Each row is where one point has got to under a steady rotation. How many ticks took it there?
The counts run from 0 to 178.
[ 29  -6  -4  -1  32 -62 -40  21 -25 -18  -7 -10  -4 -41  -9 -21  44 -55
 -44  19 -11  10  26 -22  10  59 -20   8 -39  33   5   5  -3 -19 -56  10
  28  -8]
52
[ 15  -8   1  55  10  11 -16  12 -30 -11   6  -9  -6 -37   8 -11  48 -38
 -28  29 -14 -14  55  31  24  20 -44  15 -42   5  20 -46  13 -53 -40  37
  30  21]
14
[ 39  10  11  50 -11  -2 -36 -18 -28 -27  19  50 -22 -16  19 -35  44  -9
 -10   5   6  10  13  47 -18   9   8 -28 -36 -22  40 -38  26 -38 -47  24
  28  37]
132
[  3 -45  22  52   7 -22 -47   0 -52 -53  -1  34 -33 -38  -4 -10  36 -24
 -32   2  13 -12  17  44  12   5 -20  20 -18   9  11 -14 -13 -10 -50  15
  17   1]
120
[ 25 -11   0  28   6 -50   0   5 -18  -5 -27  33  -2 -25  16 -48  16   2
 -25  21   7  37  67 -18   0  35 -26 -10 -29 -40  11 -35   4 -38 -24 -29
  58   8]
97
[ 17 -28  -3  52  15   9  -8  30 -15  -6 -26  -1  -8 -33  15 -17  36 -31
 -21  36  17  12  78   1  12  36 -38  23 -35   0   1 -40 -22 -30 -47   7
  43  17]
108
[ 12 -50  30  28  44 -17 -41   2 -16 -54   1 -41 -30 -34  14 -27  23  -3
  -9   7 -11  41  10  27  27  51   1   0 -60 -22   7 -19 -12  -6 -22 -29
  10  -7]
68
[ 27 -34  -2   5  17   9 -46  -7 -21  -2   9 -18 -30 -49  -9 -58  53  -9
 -10  38 -13   9  12   2   5  39   9   4 -71   5  16 -15  11 -39 -43   7
  -7  30]
175
[ 33   8 -30   2  10 -32 -22  20 -11  13   1   1  -8 -36  -4 -54  57 -44
 -25  29  -7  30  31 -25  -2  54 -11  -7 -49  21   8  -6   5 -39 -59  22
  27  10]
46
[ 36  17  -9  50   1 -17 -41   0 -16  20  25  21  -6 -31  18 -40  47 -31
 -23  41 -41  25  23  14  15  31 -27 -26 -38  -7   4 -41  34 -53 -20  20
   5  16]
143
[ 25  11   8  38  10 -62  -7 -18 -14 -31 -24  49 -10 -18  20 -41   4  -9
 -20   5  16  14  48  -6  -9  31 -32  -4 -36 -40   7 -36  22 -32 -34 -19
  71  22]
96
[ 37  -5 -11  29 -15   4 -14   6 -29 -14   8  45 -22 -25  10 -55  59  -3
 -19  14   9  24  32  17 -10  20  12 -25 -35 -33  46 -33  12 -42 -51  13
  38  32]
133
[  9  14   0  27  16 -75 -12   1 -40 -45  16  12  -1 -27  -3 -17  36 -61
 -33 -14 -15   9  18  17  18  37 -45   4 -33   2  10 -16  16 -36 -42  31
  39 -12]
152
[  5 -25  18  68  12   3 -23  -7 -28  -4   2  -7 -13 -40  14 -13  28 -21
 -14  42 -27   0  51  36  39  15 -50  17 -36 -12  -9 -54  11 -52 -14   4
  13  18]
112
[ 38   2 -20  35  14 -35 -44  28 -25   4  13  18 -10 -34   6 -20  57 -65
 -46  21  -4  28  29  -4   4  39 -20 -13 -30  26   7  -4  -5 -16 -62  19
  15  -2]
145
[ 26 -13 -24   1   4 -64 -26  32 -22  -2  16  -3 -12 -33  10 -49  50 -60
 -28  16  -4  52  12 -24  11  56 -15  -5 -42  15 -10   2 -10 -12 -51   8
  14  -4]
47
[ 22   3 -16  34  -8 -67 -26  27 -34 -13  25  26 -11 -29  12 -26  52 -70
 -31  -1  -2  32  17   4   9  40 -37  -4 -25  20  -7 -15   5 -11 -46  21
  14  -4]
146
[ 34 -11  21  18  63 -47 -54   9 -27 -36 -15 -26  -1 -31  -9 -15  36 -28
 -43  24 -25   5  25 -10  21  50 -16   4 -44  13  14  -1  -5 -28 -43 -11
  33 -22]
57
[ 29  10  -9  32   5 -49 -45   1  -8  -9  41   2 -19 -19  34 -42  49 -48
  -8  17 -24  57 -11  12   3  55  -8 -31 -53  -8  -7 -19  16  -7 -22   1
 -14   8]
43
[  7 -36   1  10  33 -28  -8  27 -42 -52   0 -33  -5 -29  -4 -33  40  -2
 -30   7 -39  49  27   4  35  42  -7 -19 -35 -20  38 -15 -14 -29 -20  -2
  40 -32]
160
[  4 -25  19  50  18   1 -31  -4 -48 -11  17  -6 -16 -36  -8 -20  43 -14
 -37  31 -43 -11  18  49  38   3 -34   8 -40   0  14 -47  24 -63 -18  31
   4  11]
19
[ 48 -12   8  71  29 -24 -49  15 -20 -16 -21  30  -7 -12  24 -24  27  -9
 -37  32 -16  44  46   7  11  32 -11 -39  -7 -26  26 -37 -17 -11 -23 -32
  33 -21]
0
[ 15  13 -19  29 -17 -71  -8   4 -32 -15  31  25  -5 -29  10 -37  43 -55
 -26  -4 -30  32   8  13  22  30 -48  -5 -31  -7 -12 -27  27 -32 -21  25
  17  -2]
147
[ -1 -26  -1  13 -22 -84 -33 -27 -39 -13  10  45 -35 -42   4 -66  17 -14
 -14  16   3  25  -2  10   8  18 -18  24 -49 -17 -29 -18  25 -23 -18 -29
  14  26]
85
[  7 -32  20  26  20 -26 -23   3 -19 -58  31 -39 -36 -29  20 -39  36 -16
  -1  -2 -15  46 -12  48  24  48  -2  -7 -72 -26  13 -30   6 -14 -27   2
   2   4]
167
[ 24  14  14  86  21 -13 -29   7  -5 -32  16   7  -9 -14  41   4  35 -47
 -14   6  -1  24  36  42  13  36 -35 -11 -39 -13   1 -50   2 -12 -34   9
  26   6]
7
[ 47  -6  23  54  36 -61 -67 -12 -17 -26 -15  36 -25 -16  22 -21  12 -19
 -28  25  12  21  23   8 -11  37  -7 -14 -24 -16  -1 -22  -7   4 -30 -45
  28  -1]
94
[ -7 -38  16  32 -16 -47 -13  -2 -59 -49  28  15 -24 -36  -5 -34  40 -21
 -29  -9 -23  21   1  51  36   6 -26   8 -31 -15  13 -28  22 -37 -20  25
  15  -3]
23
[ 26 -11   8  89  24  -9 -44  27 -13 -23   4   1 -10  -9  38 -10  32 -40
 -21  25 -11  51  37  23  21  39 -28 -26 -22 -14   8 -46 -21   0 -29 -15
  16 -16]
6
[ 21 -39  28  19  63 -34 -39   7 -29 -43 -18 -41 -14 -29  -5 -25  24   2
 -28  21 -26  25  26   7  31  45  -1 -11 -48 -18  26  -9  -8 -28 -20 -26
  24 -27]
62
[ 24  -5   5  67  20   9 -11   2  -6  -5 -20  -1  -2 -28  23 -19  25 -29
 -10  34   3   3  70   8  15  30 -39  17 -44 -12  -1 -60   7 -48 -34   1
  41  23]
107
